Look-ups in named tables: a row name and a column name give one cell, copied from the table.

kavuvin =
fields: rap, niz, poz, duride, fotaz, sil
kul: [55, 40, 46, 35, 58, 35]
barir: [48, 53, 52, 53, 56, 50]
robara: [8, 38, 59, 67, 63, 49]
megura: [15, 35, 57, 48, 58, 40]
gif: [31, 36, 53, 32, 57, 32]
rezimak: [50, 54, 51, 52, 61, 48]
gos: [36, 61, 58, 74, 92, 51]
pulen: [41, 73, 61, 67, 79, 57]
genezev: [35, 34, 48, 87, 97, 47]
mul: [48, 80, 61, 62, 57, 65]
femum: [18, 37, 53, 97, 74, 61]
kaza: [34, 48, 54, 81, 98, 48]
sezale: [10, 38, 58, 84, 70, 56]

megura, rap => 15
sezale, fotaz => 70
mul, rap => 48
kaza, poz => 54
kul, fotaz => 58
robara, duride => 67
Which row has the largest duride? femum

dudine
|  | saf | mil | nuzuze | pavol | tezit | fovoned | tor | rap |
|---|---|---|---|---|---|---|---|---|
| zapa | 3.37 | 9.31 | 6.83 | 8.97 | 5.75 | 7.62 | 7.95 | 8.48 |
| lutuze | 3.23 | 8.91 | 7.15 | 8.55 | 5.57 | 7.34 | 7.13 | 8.98 |
| benibu | 2.17 | 9.86 | 6.34 | 8.48 | 6.17 | 7.24 | 8.31 | 7.77 |
| fep | 0.90 | 9.82 | 5.95 | 8.21 | 5.18 | 9.08 | 7.81 | 8.81 |

tezit of benibu = 6.17
tezit of zapa = 5.75
fovoned of lutuze = 7.34
fovoned of benibu = 7.24
pavol of fep = 8.21
rap of fep = 8.81
tezit of fep = 5.18
fovoned of zapa = 7.62
tor of lutuze = 7.13
tor of fep = 7.81
saf of zapa = 3.37
rap of zapa = 8.48
nuzuze of zapa = 6.83
saf of lutuze = 3.23
nuzuze of fep = 5.95
pavol of zapa = 8.97
pavol of benibu = 8.48
saf of fep = 0.90
nuzuze of lutuze = 7.15

dip:
	mazub	pugilet	pek	zesu
menopu	82	66	33	91
kek	29	26	30	38
ler	26	17	32	30
soriz	53	28	40	53
nuzof	19	8	27	18
ridez	25	16	32	32
fifam	84	66	40	98
zet	26	15	37	28
div	40	28	36	41
topuv	34	30	41	52
livos	80	42	38	79

What is the pek of livos in dip? 38
What is the zesu of div in dip? 41
What is the pugilet of topuv in dip? 30
What is the pek of topuv in dip? 41
What is the pek of nuzof in dip? 27
What is the zesu of menopu in dip? 91
What is the mazub of div in dip? 40
What is the pek of ler in dip? 32
What is the pugilet of kek in dip? 26
What is the pek of ridez in dip? 32
What is the zesu of soriz in dip? 53
What is the mazub of nuzof in dip? 19
What is the pugilet of ridez in dip? 16

par:
	met	koto	rudas	zekor	pivunof	vog	numerer	dupo	fiki
kar	1.56	5.00	1.54	3.25	3.19	4.37	2.87	4.80	0.84
fovon	5.48	2.52	5.52	3.63	4.20	2.94	4.26	2.70	6.29
baki	5.51	2.54	5.54	3.84	4.17	3.02	4.33	2.72	6.23
fim	1.54	5.01	1.52	3.26	3.18	4.37	2.87	4.81	0.81
fopebi	2.42	5.27	2.46	0.64	4.57	3.74	2.61	5.13	3.20
dal	5.47	2.58	5.49	3.86	4.16	3.05	4.32	2.75	6.16
dazapod	2.24	5.42	2.28	0.52	4.57	3.79	2.53	5.26	3.00
lav	5.55	1.88	5.50	7.53	2.84	3.76	5.21	2.05	4.67
dazadi	5.37	2.49	5.40	3.69	4.09	2.93	4.22	2.67	6.10
mevus	2.03	5.60	2.06	0.28	4.59	3.83	2.40	5.41	2.80
dul	5.65	1.83	5.61	7.69	2.84	3.77	5.29	2.01	4.75
mus	5.03	2.01	4.99	7.11	2.70	3.70	4.88	2.16	4.12

zekor of fovon = 3.63
fiki of dazadi = 6.10
rudas of mus = 4.99
dupo of mus = 2.16
pivunof of mevus = 4.59
vog of lav = 3.76
rudas of dazadi = 5.40
vog of fim = 4.37
numerer of fovon = 4.26
vog of dal = 3.05
numerer of kar = 2.87
koto of lav = 1.88
koto of fopebi = 5.27
pivunof of fopebi = 4.57
dupo of dazadi = 2.67
fiki of kar = 0.84
koto of mus = 2.01
pivunof of dul = 2.84
Row with the largest met: dul

ralasav
         mel  peke  mekudok  kuz  pideg  lag  gef  nufus  garido  nopiteb
pof       64    18      119  109    112   51   71     15      47      132
mede      62    67      141  113    133   38   32     52      53      131
zeg      139   176      132  140    138  107   26    173     140       78
losa      60    55      137  112    129   38   44     40      49      134
poz       97   171      158  100    196  170  166    162     165       77
zofe      24     6       36    4     32  149  156     20     132       91
kivufon   60    50      136  112    127   36   46     36      47      135
sapu      62    35      126  112    119   42   60     25      46      134
posumu    68   168      175   79    201  176  187    145     162       85
sebom    125    89      161  164    177   86   98     91      80      167

mede, lag => 38
pof, gef => 71
poz, nufus => 162
kivufon, nopiteb => 135
posumu, gef => 187
zofe, nopiteb => 91
mede, garido => 53
posumu, lag => 176
mede, gef => 32
zofe, mel => 24
losa, garido => 49
kivufon, garido => 47
zeg, mekudok => 132
zofe, nufus => 20
mede, nopiteb => 131
mede, kuz => 113

rusaba:
	givumet	vekuza
gulete	28.139	32.349
nin	85.042	18.329
mikomup	72.613	22.609
tofe	40.019	30.883

nin, vekuza: 18.329
tofe, givumet: 40.019
gulete, givumet: 28.139
mikomup, givumet: 72.613
mikomup, vekuza: 22.609
tofe, vekuza: 30.883
nin, givumet: 85.042
gulete, vekuza: 32.349

gube.tsv
	lilidem	nuvevod	toz	beg	zod	vinud
lupiz	119	119	24	124	122	211
zapo	124	118	5	114	119	229
mufi	118	119	230	114	115	9
desizaf	121	120	140	114	116	96
lesidal	114	119	131	128	124	107
zav	124	118	21	113	118	213
fetefo	118	118	30	126	123	206
kav	124	118	21	113	118	213
zibu	124	119	24	114	118	211
nokor	119	119	231	113	115	8

What is the vinud of nokor in gube?
8
What is the vinud of zibu in gube?
211
What is the zod of mufi in gube?
115
What is the zod of zapo in gube?
119
What is the zod of zibu in gube?
118
What is the beg of zav in gube?
113
What is the toz of zav in gube?
21
What is the vinud of fetefo in gube?
206
What is the toz of lesidal in gube?
131
What is the vinud of lupiz in gube?
211
What is the nuvevod of lupiz in gube?
119
What is the beg of lupiz in gube?
124
What is the beg of nokor in gube?
113
What is the vinud of lesidal in gube?
107
What is the vinud of zapo in gube?
229
What is the beg of kav in gube?
113
What is the toz of mufi in gube?
230
What is the vinud of mufi in gube?
9

gomekod =
	rit	lavi	vin
ruvun	867	634	495
mimefun	154	573	654
kav	181	730	605
nom	639	586	656
nuz	502	739	571
lura	535	585	537
gug	703	441	670
nit	671	611	456
vadobiz	335	598	412
fuf	681	579	495
lon	656	539	788
sof	669	627	600

rit of lon: 656
vin of vadobiz: 412
lavi of gug: 441
vin of sof: 600
rit of nom: 639
lavi of nom: 586
rit of sof: 669
lavi of mimefun: 573

ziza
         gosaf   poz   tum   ked
lis       3.06  5.16  7.18  2.35
sapeze    3.18  5.62  3.37  6.95
fegos     7.41  4.38  7.41  2.47
bages     7.25  4.30  7.10  2.59
biku      3.16  5.20  7.08  2.55
baregel   2.58  5.45  2.89  6.94
kikobed   3.21  5.17  7.60  1.99
ros       3.09  5.27  6.82  2.89
zuda      4.44  5.83  4.61  6.49
dud       3.10  5.21  6.89  2.74
zuruke    2.57  5.43  2.88  6.91

ked of zuruke: 6.91
ked of lis: 2.35
tum of lis: 7.18
poz of kikobed: 5.17
poz of lis: 5.16
gosaf of kikobed: 3.21
gosaf of biku: 3.16
Which row has the largest ked? sapeze

buk =
cols = rubuk, zisig
mor: [-2091, -2132]
sov: [-4280, -3583]
duzago: [5008, -6020]
fam: [2625, -3386]
gozo: [3663, -7640]
sanob: [-7675, -4770]
zitumif: [-5876, -5214]
bak: [-4651, -3285]
vom: [-8558, -3600]
zof: [7452, -7760]
nal: [-2146, 3438]

zisig of zof: -7760
zisig of duzago: -6020
rubuk of duzago: 5008
zisig of zitumif: -5214
rubuk of sov: -4280
rubuk of fam: 2625
zisig of bak: -3285
zisig of vom: -3600
zisig of gozo: -7640
rubuk of sanob: -7675
rubuk of gozo: 3663
rubuk of mor: -2091
zisig of fam: -3386
rubuk of bak: -4651
rubuk of zof: 7452
rubuk of zitumif: -5876
Which row has the largest rubuk? zof

